Each path below is one point turned by a fixed rotation once a step. After each direction that follows a path, write how fast that rotation turns it, in degrees per step (0 if it stays still).
Each turn is a multiple of 5 degrees from 10 to 175, or 0.
Each row of a path follows its step; steps can be skipped.
Rotation 1:
step 3: [9 -10 1 -13 6 15 9 -9 4 9 4 -21 15 10 25 12 -14 -23 -21 13 6 -2 -14 1 7 18 -18 7 23 5 28 5 24 0 1 12 -8 -3 -9 -11 -10 -40 -25 -6 -5 -7 0 -16 -11 13 -12 -17 -6 -7 7 8 -11]
step 7: [-2 2 -21 0 16 36 20 -30 11 6 -3 -42 10 18 24 -5 3 5 -7 7 0 -11 -7 -6 6 -8 -8 1 13 21 8 0 6 -17 -11 -20 1 -7 -6 2 18 -23 -1 -10 -25 -2 -9 3 9 1 -6 -3 -4 6 -15 -16 7]
step 8: [-15 19 -35 -20 18 1 1 -9 -19 -17 -5 -13 13 5 6 8 9 -16 11 -5 6 -5 8 17 1 4 8 -19 -2 19 6 22 -36 7 1 -2 21 -20 9 -15 5 -31 -1 -7 -6 0 -8 5 -1 -4 -16 8 -12 18 3 -5 16]
step 9: [-4 3 -22 -21 -5 -5 8 -8 0 -13 -1 -12 13 -3 5 26 4 -6 -7 23 -16 11 -18 16 6 5 0 -33 4 -1 -34 1 3 -9 -1 6 -8 -24 12 -7 0 -10 3 -12 -11 11 -5 21 -14 -7 -24 -16 20 -18 20 -18 3]
step 13: [33 3 -6 -12 -11 21 -11 -17 -22 -20 -12 -9 3 16 20 -3 0 0 4 13 -1 25 -3 4 21 6 3 3 22 -6 -36 -11 18 21 -5 1 0 -13 4 -13 -4 -9 6 -3 -7 -3 1 16 5 11 0 21 0 -19 21 -22 0]
step 16: [38 6 7 -21 -4 13 14 -21 -11 -7 3 -19 10 -4 25 18 -15 -10 9 5 4 30 -10 -12 24 -1 2 -6 -12 8 2 18 -7 -17 -4 -6 -13 -26 14 -3 5 0 7 4 -4 2 -2 -16 10 -7 6 -5 -24 19 19 -5 -14]
step 20: [13 5 -18 0 -8 8 13 -1 -19 -8 15 -28 24 -1 17 6 2 -20 2 18 1 25 -3 4 -2 31 -14 -21 -6 19 27 1 9 18 -2 6 -2 -6 13 26 32 6 10 3 -17 -7 4 3 -9 16 2 0 -6 4 16 0 -7]
step 23: [6 15 -10 -1 -12 9 11 -12 -4 6 7 -33 21 27 -3 18 16 19 0 13 8 1 -31 2 -19 7 -2 2 -5 31 8 -13 9 -16 -17 7 0 -5 19 6 5 -8 -28 -14 23 -4 -10 0 -6 -3 -3 11 -3 -9 19 -8 -13]
step 24: [15 19 -13 5 -10 11 15 -7 -24 -26 -9 -14 14 7 14 -1 -9 -5 9 -9 15 -11 -9 23 -22 21 -10 -14 18 10 14 10 6 -16 -5 -24 13 -3 19 2 3 10 13 -26 -6 -22 -3 4 -1 -1 13 5 -21 -12 7 -9 22]
[-1 -2 1 -4 -1 5 0 -3 1 3 -1 3 -1 6 -9 -4 9 -1 -2 5 -2 1 5 2 7 3 0 0 -1 5 4 1 -4 4 1 -4 4 1 4 0 0 0 2 6 -6 1 -3 -2 3 3 -1 -8 2 -1 5 -4 2]
55
[-3 2 3 -3 3 1 1 8 -4 2 0 -3 2 7 0 -1 -3 -1 2 1 -5 -3 2 2 -5 -5 -2 3 -9 3 -1 3 0 7 4 0 -3 0 5 -5 5 -1 0 -4 -1 6 -2 -1 -5 5 5 4 1 2 1 -4 -5]
120
[0 -2 -1 1 4 3 2 3 5 -1 0 -8 -3 0 -4 -2 -3 -5 -1 2 1 -4 5 2 0 -3 5 10 0 -8 8 -6 -7 -1 -3 1 3 -2 -4 -4 1 -3 1 -5 1 -1 0 0 5 2 -4 -2 5 1 -7 0 2]
100
[-3 5 0 -7 5 3 -1 -1 0 2 -10 -3 -2 1 1 -4 2 -5 0 0 3 2 -3 2 -1 -1 -3 -6 -6 -1 -1 0 -4 -12 -4 -6 0 4 -2 0 -5 4 -1 -4 4 3 -3 2 2 -3 2 1 1 2 4 0 -2]
45
[0 -1 0 -2 0 -5 0 1 3 0 1 8 0 -5 -3 1 0 -4 1 4 -7 -2 4 -5 -2 0 -6 2 3 -2 0 -4 -3 -7 1 -1 0 0 4 -12 3 -5 5 0 1 -3 0 2 -2 -5 -3 1 -3 1 8 1 -2]
110
[-5 1 4 2 3 -3 -1 -2 -2 -7 4 2 0 8 3 3 8 1 4 1 -1 -3 -1 0 -6 -3 4 -5 6 -4 1 -3 -1 -3 -1 1 1 -2 7 1 -3 2 1 -2 -3 1 -1 -3 4 -2 0 5 7 -2 1 -7 4]
25
[1 1 -3 1 0 4 8 -1 1 -2 -5 7 -6 8 3 4 -1 0 -2 2 -3 -1 -5 1 -2 3 -2 2 0 -3 -1 -6 5 0 3 -1 -5 -2 -8 -1 -2 1 0 -2 -10 0 -8 4 -2 2 0 -3 2 0 0 4 0]
175
Rotation 2:
step 1: [-4 -4 -8 18 7 -14 27 -9 -4 -3 -10 10 -3 -28 12 -4 -25 0 7 -34 5 -11 10 -23 11 -16 5 -13 2 9 -13 9 13 3 -31 7 -7 13 8 -21 4 -17 2 -7 -14 -18 8 -1 -29 0 8 11 5 3 -9 -1 0]
step 2: [35 5 -8 2 -3 -5 -9 6 -21 -7 -27 -17 -15 -18 -19 15 9 6 15 12 16 15 -9 -23 -6 -7 -3 20 18 -3 -10 0 14 26 11 5 14 9 -9 5 7 -17 -12 -12 -17 0 -3 6 -5 1 -4 -4 -11 12 18 -12 -16]
step 7: [-7 -16 8 -4 -14 -5 4 -21 -31 -9 -20 8 -3 7 -2 19 -24 0 20 -3 10 -1 3 6 19 -7 4 -16 4 14 -2 -9 -5 -1 -2 28 -8 9 -25 -12 25 -5 -1 -7 -17 3 12 -20 -30 -2 5 -9 3 -4 12 16 -18]
step 9: [-16 -4 5 -25 20 -8 2 -11 -23 1 -15 2 9 8 8 -2 -11 -6 1 19 -3 23 -6 -19 16 -6 -6 -17 3 -5 -14 -6 8 11 -13 28 10 5 27 -12 27 8 -5 -10 -25 -7 5 15 -15 -15 -6 -8 -12 1 19 -14 5]
step 13: [2 -1 20 -14 12 -19 1 -11 -36 11 -13 -4 10 -2 17 11 -22 -15 -18 2 -8 20 10 -6 -3 22 -15 -12 1 2 -10 5 -15 2 16 14 2 10 3 6 9 -24 -14 11 -29 5 0 -18 -12 -1 -8 8 15 -10 0 7 17]
step 20: [19 5 -4 -8 5 -18 25 -21 3 -8 3 -4 -1 -21 23 3 -19 -10 9 -5 -4 8 -24 -6 14 25 -14 -12 21 22 8 -2 -7 -16 -7 -14 -5 -3 -24 -6 -1 2 7 23 -18 -12 19 -2 1 -4 -2 2 -21 -7 18 8 -17]
step 21: [5 2 23 -25 7 -29 -5 18 -19 -19 -1 -6 -12 -2 7 -9 6 7 2 8 13 11 -6 -5 -1 11 32 -2 12 15 0 0 -10 0 31 5 3 -7 14 20 -7 -8 -2 5 -1 -18 -10 -7 19 -3 3 12 -2 27 18 -17 19]
step 22: [-15 -9 -11 0 5 -5 9 -27 -1 1 1 1 -2 12 13 1 -26 -8 -5 1 -42 1 21 -15 33 9 -4 -11 22 20 -21 3 -8 -1 6 12 6 -12 -2 -12 -11 -17 10 16 -11 -14 19 -2 13 2 -5 8 15 -6 11 -5 6]
step 23: [18 24 -1 -13 2 -14 -12 8 -13 0 8 -12 6 6 16 -10 -3 12 23 7 -5 4 -18 -1 -14 6 9 20 -4 11 -16 -25 -5 -5 10 -11 -2 17 -27 2 -11 -34 17 4 -3 -5 -5 5 14 -10 -2 31 -10 -3 0 -25 0]
[7 -5 1 4 -3 -3 0 1 3 -3 2 -1 6 2 -6 -2 -1 2 1 -6 -4 0 -6 0 -1 1 -3 2 8 -2 -2 -2 3 3 -1 -9 1 3 -8 -1 0 -3 2 1 -8 5 -3 0 -2 -1 -1 -3 5 -6 2 -3 0]
120
[0 4 3 0 3 0 -4 1 -3 6 -3 1 8 0 2 5 -3 -3 3 2 3 -8 0 1 -4 2 -3 -2 0 3 2 -6 -1 -10 -1 0 -3 5 -2 -3 0 1 -1 7 -1 4 0 1 0 -9 -5 3 4 -2 -1 2 -4]
110
[0 -2 5 0 -1 2 7 3 -1 -3 0 -11 1 4 1 -2 -6 -4 1 5 0 -1 -6 -4 -5 -3 -2 4 0 4 0 -4 -1 1 -1 3 0 -5 -1 -5 2 3 8 -4 -1 -1 1 0 -3 2 5 4 -4 -1 -5 3 -6]
135
[-6 1 2 2 -1 0 -2 1 6 -5 6 -4 -6 3 -5 5 -9 4 -1 -4 -1 -2 -1 -1 1 5 1 0 1 3 -2 2 7 -7 -6 4 0 3 3 3 -3 -1 -3 -1 1 2 -7 -3 2 1 3 0 4 5 -1 3 0]
155
[-3 1 -5 -6 -2 -4 6 -8 -1 -4 0 1 -1 8 1 1 -3 4 0 4 5 0 -3 -2 -4 -2 1 4 -2 0 0 0 -7 4 -5 -4 -3 6 0 2 1 1 1 2 6 5 0 -2 -2 -4 1 -5 2 5 4 -6 -3]
160
[2 10 1 2 3 -6 5 3 2 -6 0 2 1 -4 -1 5 3 -2 0 -3 2 0 2 -5 -2 -1 -6 0 4 5 -3 0 0 1 -3 -3 3 -8 4 2 2 4 0 -5 -2 1 5 -5 2 -3 -8 -3 0 6 -2 -2 1]
40
[-4 -1 -2 5 -2 1 -7 -2 -4 -2 2 -4 3 3 4 0 -2 -2 5 -1 0 -2 6 0 5 -6 3 1 -1 2 -2 -2 -3 1 1 -1 -2 -10 -10 -1 0 1 2 -3 4 4 -6 -1 5 2 -5 -4 4 2 3 1 0]
95
[-5 7 1 -5 -5 -2 -1 5 4 2 0 7 3 2 -3 1 0 4 -5 2 -1 -2 4 -1 4 5 2 3 0 9 -1 3 1 2 5 1 -7 -1 -5 -2 7 -4 6 -6 1 -1 0 0 -3 -2 2 0 0 -5 -2 -3 -2]
45
